A single turn carries every row of the set below to another of its rows. Some are shown first; where does it send the rows asked next?
J706: -0.10	0.33	1.78	-0.55	-0.03	0.94	-0.09	-1.35	-1.02	0.84	-0.56	1.04	-1.74	0.83	-1.66	0.05	-0.46	-1.70	1.10	2.35	0.42	-0.65	0.81	3.46	0.29	0.12	0.52	3.11	-0.07	0.57	0.21	-0.29	1.35	-0.43	0.19	-2.35	0.31
J692: 1.54	0.43	0.90	-0.53	0.27	-1.15	0.43	1.04	1.44	-0.94	-0.74	1.35	-1.72	0.08	1.02	1.54	3.02	0.72	-0.68	0.92	0.01	-0.86	-2.33	-1.35	-0.95	0.32	-0.13	0.35	-0.46	1.38	1.02	1.47	0.33	0.64	2.18	-0.03	0.88
J365: 1.54	1.15	-1.05	-0.23	1.74	-0.85	0.21	1.57	0.54	1.06	-0.92	-0.85	0.16	0.80	-1.43	-0.12	-0.47	0.63	1.31	0.86	0.24	-1.86	0.10	-1.39	-0.52	0.47	-0.72	-3.02	-0.73	1.43	0.38	-1.36	0.66	-1.82	-0.36	-0.78	1.84
J442: -3.92	0.13	0.71	1.29	-0.86	1.31	0.25	-0.03	-0.30	-0.26	-0.26	-0.51	0.30	0.47	-0.12	-0.72	-0.92	-1.50	0.78	-0.89	0.55	-0.16	0.04	0.37	-0.74	-0.13	-1.12	-0.18	-1.12	1.28	2.87	-1.92	-2.07	1.05	-1.22	-2.01	2.28
J213: -2.58	-0.19	0.13	1.77	-1.96	0.22	-0.77	0.19	-1.28	0.52	0.02	-1.83	-0.40	0.78	1.56	0.21	-0.43	-1.24	1.22	-1.09	0.07	-0.86	-0.25	1.28	-0.11	0.20	-0.29	-0.10	-1.17	0.39	3.38	-2.08	-0.87	0.72	-1.65	-1.71	1.73
J581: -2.90	0.47	0.20	2.19	-0.61	0.43	0.31	0.01	-1.23	0.56	-0.29	-0.09	0.27	0.51	0.62	0.69	-1.99	-1.30	1.16	-1.08	-0.95	-0.73	0.34	1.43	0.68	0.48	0.05	-0.96	-1.29	0.94	1.96	-1.70	-1.94	-0.21	-1.53	-2.29	2.12
J186: -2.44	0.54	1.04	-0.21	-2.16	0.69	0.50	-0.51	-0.62	0.86	-1.36	0.91	1.30	1.36	1.03	0.34	0.13	-0.06	0.83	0.79	1.52	-1.13	-0.08	-0.34	-0.08	1.35	-1.50	1.23	0.63	1.23	-3.07	-1.06	0.55	0.42	-0.77	2.32	-0.25
J787: 0.47	-0.31	3.16	-1.43	1.41	-0.16	0.31	1.17	1.74	0.38	-0.27	1.57	-0.58	0.97	-0.44	-0.08	1.76	0.20	-0.97	-0.03	-1.12	-2.86	-1.51	-0.68	0.16	0.96	-1.07	-0.34	-0.42	1.76	-0.42	1.15	1.12	-0.32	1.67	-0.33	0.43
J372: 2.35	0.65	-0.04	-0.67	-0.86	-1.46	-0.43	0.74	0.02	0.74	-0.11	-2.06	-0.30	0.16	0.55	0.34	0.42	-1.13	1.38	1.37	0.52	-1.24	-0.32	-3.29	-0.22	-0.12	-0.32	-2.04	-1.19	1.02	1.14	0.59	0.58	-0.13	0.00	-1.85	2.45
J36: -1.65	0.84	0.02	0.00	-2.84	0.31	1.07	-0.88	-1.23	1.09	-0.27	1.24	1.68	0.42	2.43	0.82	0.15	-0.56	0.26	0.96	0.98	-0.63	0.08	0.00	0.93	0.73	-0.36	0.33	0.25	0.63	-3.07	0.39	0.02	1.33	-1.00	1.44	-0.51
J984: -1.32	-0.18	0.52	-0.13	-0.66	0.99	1.48	-0.66	-0.29	0.84	0.79	0.40	-1.32	-0.36	-2.22	-0.39	0.81	-1.69	0.29	2.73	0.27	-0.41	-0.52	3.53	-0.51	-0.60	0.86	2.56	-0.54	0.42	1.32	0.09	0.38	0.36	1.06	-1.34	-0.78
J38: -2.09	0.57	-0.26	0.95	-2.56	-0.20	0.91	0.04	-0.66	0.65	-0.47	0.32	0.53	0.64	1.62	0.81	1.08	-0.22	0.05	1.28	1.00	-0.74	-0.42	0.49	0.61	0.54	-0.37	1.40	0.18	0.46	-2.11	-0.83	-0.24	0.82	-0.59	3.94	-0.35
J381: 2.53	0.80	0.56	-1.46	2.07	-0.01	-0.19	0.23	0.55	0.53	-0.53	1.83	-0.25	0.82	2.06	0.18	2.14	1.00	-1.25	0.15	-0.20	-1.47	-0.86	-0.22	0.56	0.33	0.46	-1.10	-0.77	0.93	0.36	1.12	1.86	1.06	0.29	-0.93	0.12
J687: -0.10	0.13	0.20	-0.57	-2.22	0.58	0.74	-1.12	-1.01	0.76	0.45	1.07	-1.40	0.20	-0.28	-0.06	0.14	-1.36	0.20	2.90	0.35	-0.80	-0.24	3.54	-0.27	-0.42	-0.09	2.31	-0.08	0.58	1.12	0.70	1.44	0.89	0.01	-3.39	-0.52
J636: 1.11	0.73	-0.50	0.25	0.05	-1.12	0.89	2.29	1.28	-0.57	0.39	-0.96	-0.78	0.45	-1.29	-1.35	0.03	-1.55	-0.99	1.62	-0.04	-2.32	0.10	-2.13	0.01	-1.14	-1.55	-2.38	-0.79	2.07	1.20	-0.12	-0.37	0.42	-0.02	0.28	2.33

J692 moves to -> J787
J706 moves to -> J687
J213 moves to -> J442
Now find these:
J372 moves to -> J636
J36 moves to -> J38

